In the rows, zero is written as 128.
One turn sends every row of this set to another row. A few are shown first. Where does it send the rows asked after them?
dide: [178 108 126  93 123 161 115 109 150  88 137 124 148 168 120 134 156 111
 111 132 128 132 136 181 164 133 131 142 113 129 130 159 158 117 125 113
 133 127 134 137 123 127 140 136 134 169]
dor: [141 131 132 104 101 170 137 180  73 110 136 136 106 102 122 109 123  97
 127 141 109 129 136 122 142 126 133 162 122 144 119 123 120 111 123 128
 152 139 147 150 155 182 131 142 120 152]
Tugu: [182 100 107  81 127 156 101 156 141 120 110 108 168 149 158 112 133 114
 117 135 148 142 135 143 116 135 103 125 115 115 100 144 112 103 113 152
  98 129 138  89 139 116 112 116 124 174]
noru: [177 128 114  87 141 138 136 125 164 110 116 128 160 147 124 131 129 104
 116 172 126 127 139 188 163 131 135 163  99 119 128 150 154  98 127 134
 139 123 134 139 120 117 131 131 142 164]
poreb: [116 146 123  96 152 168 126 151  76 102 127 159 130 133 138 118  98 129
 157 164 161 139 147 116 136 138 125 139 107 142 114 129 115 131 127 119
 126 157  98 136 137 128 106 145 147 120]
Kor: [118 105 112  97 131 146 128 152 111 120 122 143 130 136 133 113 119 120
 111 147 113 124 144  79 145 137 130  98 118 111 135 136  36 137 118 120
 149 125 128 131 125 157 141 146 123 162]
guvuv: [144 136 110 105 146 140 119 130 128 128 126 118 141 124 108 127 120 144
 121 150 155 131 171 136 129 161 133 122  91  99 132 130 109 137 125 170
  96  96 158 189 123 120 157 116 127 189]
Tavud: [132 109 121  82 149 178 116 111 107 139 113 116 117 123 129 100 149 124
 123 127 146 147 149 137 151 152 111 118  97 106 126 121 112 131 127 170
 117 112 165 175 126 116 165 108 138 166]
zupab: [194 112 108  96 123 144 101 166 153 113 124 124 168 147 131 134 121 109
 137 144 148 137 151 118 111 144 125 124 123 136 110 140 115 102 127 133
 100  99 136  83 135 110 128 121 129 167]
mebil: [107 146 113 106 152 167 122 144  67 104 116 158 136 144 135 123 114 126
 139 144 172 125 149 110 131 130 131 133 120 142 111 141 128 146 117 131
 130 159 104 146 131 140  88 130 135 138]
Banav: [ 64 108 131  89 137 147 119 149 125 111 132 110 138 136 138 114 135 122
 152 160 133 139 134 143 144 150 147 176  85 112 116 113 124 107 136 132
  79 142 148 153 146 156 162 130 147 147]
kosor: [137 145 113 100 116 154 143 183  82 119 121 127 131 107 129 101 128 108
 118 149 116 116 135 149 113 125 142 172 115 138 110 142 109 133 124 162
 150 147 150 155 142 191 119 142 129 164]
giv: [121 101 109 101 123 115 116 123 141 139 136 142  96 137 131 125 107 130
 146 176  94 135 154  95  82 121 120 119 108 108 132 149 142 105 147 154
 157 132 140 135 128 120 139 167 135 137]
bib: [117 127 107  95 123 163 134 115 157 119 126 175 113 161 120 144 126 114
 141 153 131 130 143 150 120 139 126 133 128  78 129 147 116 120 123 107
 133 100 117  84 141 145  95 144 124 133]
Tuzop: [115 121  98 107 115 166 121 111 139 140 117 153  99 154 136 139 130 113
 126 136 155 129 141 151 130 125 127 117 143  82 127 149 149 121 115 124
 130 111 138  88 141 161  90 149 112 135]
Vod: [122 132  91  96 124 146 131 123 158 146 115 151 113 143 145 131 111 125
 136 175 151 133 140 170 120 132 122 134 124  69 123 145 127 116 121 138
 130 114 133  83 141 151  94 161 123 135]
Nomed: [107  92 118  99 129 133 124 108 131 129 124 151  99 150 128 126 127 114
 124 150  83 125 147  88  89 111 115 119 107  95 129 149 142 101 133 149
 166 138 135 151 125 124 111 133 122 151]
Zut: [186 120 111  98 131 144 109 124 149 118 130 100 133 146 133 125 134 115
 118 151 155 138 143 178 175 120 138 142 113 129 131 138 182 106 134 138
 137 130 158 126 122 134 139 143 133 160]
bup: [118 115  93  94 131 129 137 159 115 150  98 136 134 112 154 108 103 124
 108 171 123 118 137  99 140 131 133 102 121 123 131 151  49 125 112 152
 136 130 140 136 120 159 141 167 125 151]
tivid: [109  97 131  93 122 140 137 163 168 104 137  90 147 161 108 128 148 118
  89 143  87 133 145 153 121 111 121 122  89 127 133 156 125 117 101 140
 117  99 124 118 144 143 163 123 118 162]
Mabo: [102 109 110  94 137 126 141 177 168 130 108  91 139 138 125 122 141 100
  97 173 102 143 145 146 141 109 123 132  87 117 135 134 140  94 109 160
 147 110 142 114 133 136 159 110 114 169]
keta: [118  90 112 106 114 120 113 114 129 132 142 125  97 152 138 124 115 145
 117 146 103 123 149 109  74 110 117 111 107  97 127 164 143 117 130 162
 140 145 141 150 131 140 114 160 119 151]
labu: [113  98 116 100 119 142 118 168 159 128 134  81 122 145 118 124 153 113
 104 145 115 148 150 131 136 110 133 109 110 145 139 143 159 116 119 147
 133  96 152  97 140 144 184 134 122 152]
Duka: [ 67 121 134 100 143 144 125 146 126 110 129 122 141 148 113 129 139 111
 152 136 135 120 151 121 138 142 167 168  96 124 122 118 139 121 136 132
  79 121 151 157 138 166 148 109 145 151]
Bofes: [ 54 114 114 105 124 139 118 142 117 118 117 119 141 130 138 132 140 116
 136 149 145 117 134 135 142 145 154 162 107 126 117 134 154 107 121 141
  70 134 151 165 140 163 160 132 130 158]
segu: [135 139 116 113  95 151 133 184  87  89 144 141 130 111 116 122 124 117
 129 165 110 126 136 136 115 145 139 169 118 142 115 142 101 131 127 126
 150 137 136 151 150 176 142 160 121 180]
rasas: [136 116 123  95 124 166 127 114 120 122 119 143 126 108 114 130 127 123
 125 149 132 133 150 125 152 167 115 113 104 125 133 138 119 108 114 141
  92  87 144 184 132  99 188 135 132 159]
beres: [130 110 107 107 126 139 124 156 102 145 118 126 117 125 139 116 107 122
 101 130 135 114 153  78 154 117 141  87 131 123 137 139  73 131 106 137
 130 124 149 138 126 174 127 149 112 148]
mit: [113 145 105 111 137 156 118 151  70 104 125 148 134 131 150 125  95 142
 137 167 176 133 143 126 131 139 120 131 113 138 112 143 126 132 111 133
 113 164 103 145 139 134 104 160 130 142]
Dok: [173 103 108  90 121 162 110 153 136 123  93 135 162 136 151 129 138  85
 124 135 141 132 132 115 136 135 109 117 134 134 105 145 138  82 109 138
 109 112 136  93 138 105 123 107 117 167]

poreb turns into mit
bib turns into Vod
Now these:
dor turns into segu
rasas turns into guvuv
keta turns into Nomed
tivid turns into Mabo
zupab turns into Tugu
bup turns into beres
Bofes turns into Duka
dide turns into noru

One turn sends every row of this set to another row. A few are shown first. Where does it send the rows asked after them?
zeg: [ 83 135 126 119 153 122 143 106 136 122 114 134 116 130 115]
Ful: [ 87 132 127 121 155 126 144 102 138 117 115 139 115 133 116]
zago: [106 161 132 107 140 111 145  98 143 120 108 147 117 119 124]
gem: [121  98  70 137  98 114 110 129 127 104 129 113 125 107 143]
laned: [110  96  88 125 111 131 113 117 128  95 129 105 106 108 130]
buna: [115 167 134 134 134  92 145 165  91 120 127 140 119 133 112]
Dugu: [122 124  96 117  94 127 123 110 126  78 120 116  97  95 137]
Ravag: [150 131 121 133 128 133 143 147 133 158 164 122 129 128 137]
Komu: [137 159 136 142 118  73 141 131 102 118 127 171 137 127 133]
fedag: [110  95  90 127 112 136 118 120 125  92 132 105 103 108 132]
dil: [122 166 140 138 118  84 154 154  91 125 125 154 124 125 128]
bef: [ 99 165 135 106 138 117 154 110 137 123 106 138 110 115 118]
foput: [137 134 113 141 134 120 132 140 158 153 140 148 148 133 152]
Kemak: [138 154 133 139 139  81 125 125 107 102 131 175 137 140 121]
vuz: [153 145 124 148 112 113 133 181  99 104 154 138 119 127 140]
tefeg: [137 121 122 130 131 136 120 136 156 154 153 122 131 126 145]
meto: [153 144 123 119 106 136 129 143 152 142 147 123 121 108 156]
kem: [153 142 117 142  89  74 116 149  95 121 143 141 135 114 142]
lovog: [124 141 117 137 131 125 142 161 147 162 136 129 137 130 147]
Fubi: [156 139 114 142 108  77  98 148 107 122 150 139 141 128 129]
sopen: [128  97  83 133 107 130 134 122 105  86 141 113 100 109 126]
vevon: [119 102  78 143 101 132 129 148 122  95 133 112 111 107 151]
geso: [135 134 111 145 115  99 130 138  89  61 133 156 110 124 130]
famu: [115 125  95 111  92 120 121 113 123  88 118 105  99  93 130]
bep: [116 139 105 131 109  74 112 147  80  93 124 122 118 117 107]
Bos: [ 96 140 119 119 155 108 158 106 114 126 116 136 114 130  99]
nevu: [160 126 118 132 130 126 130 130 139 157 161 131 136 131 140]
vozat: [116 144 113 135  95  71 133 140  77  96 118 135 116 109 122]
Kig: [129 138 117 143 102  82 141 130  84  75 125 157 116 114 136]
lafu: [ 86 133 107 133 147 114 156 112 130  95 102 154 117 129 125]
suli: [135 124 123 131 126 140 124 142 154 154 151 118 126 127 144]
Karo: [126  97  79 129 105 114 119 113 105  96 139 102 108 109 119]
dato: [103 137 121 125 154 115 159  96 120 115 119 150 118 136 108]
fov: [150 143 125 147  92  96 138 165  93 109 147 146 123 112 152]
vogus: [ 75 138 100 127 142 101 147 115 125 117  97 135 122 126 111]
nare: [153 145 120 116 105 125 117 135 154 150 146 119 129 108 151]

buna turns into bep
fov turns into dil
Bos turns into Karo
Now these:
zago turns into Dugu
foput turns into lafu

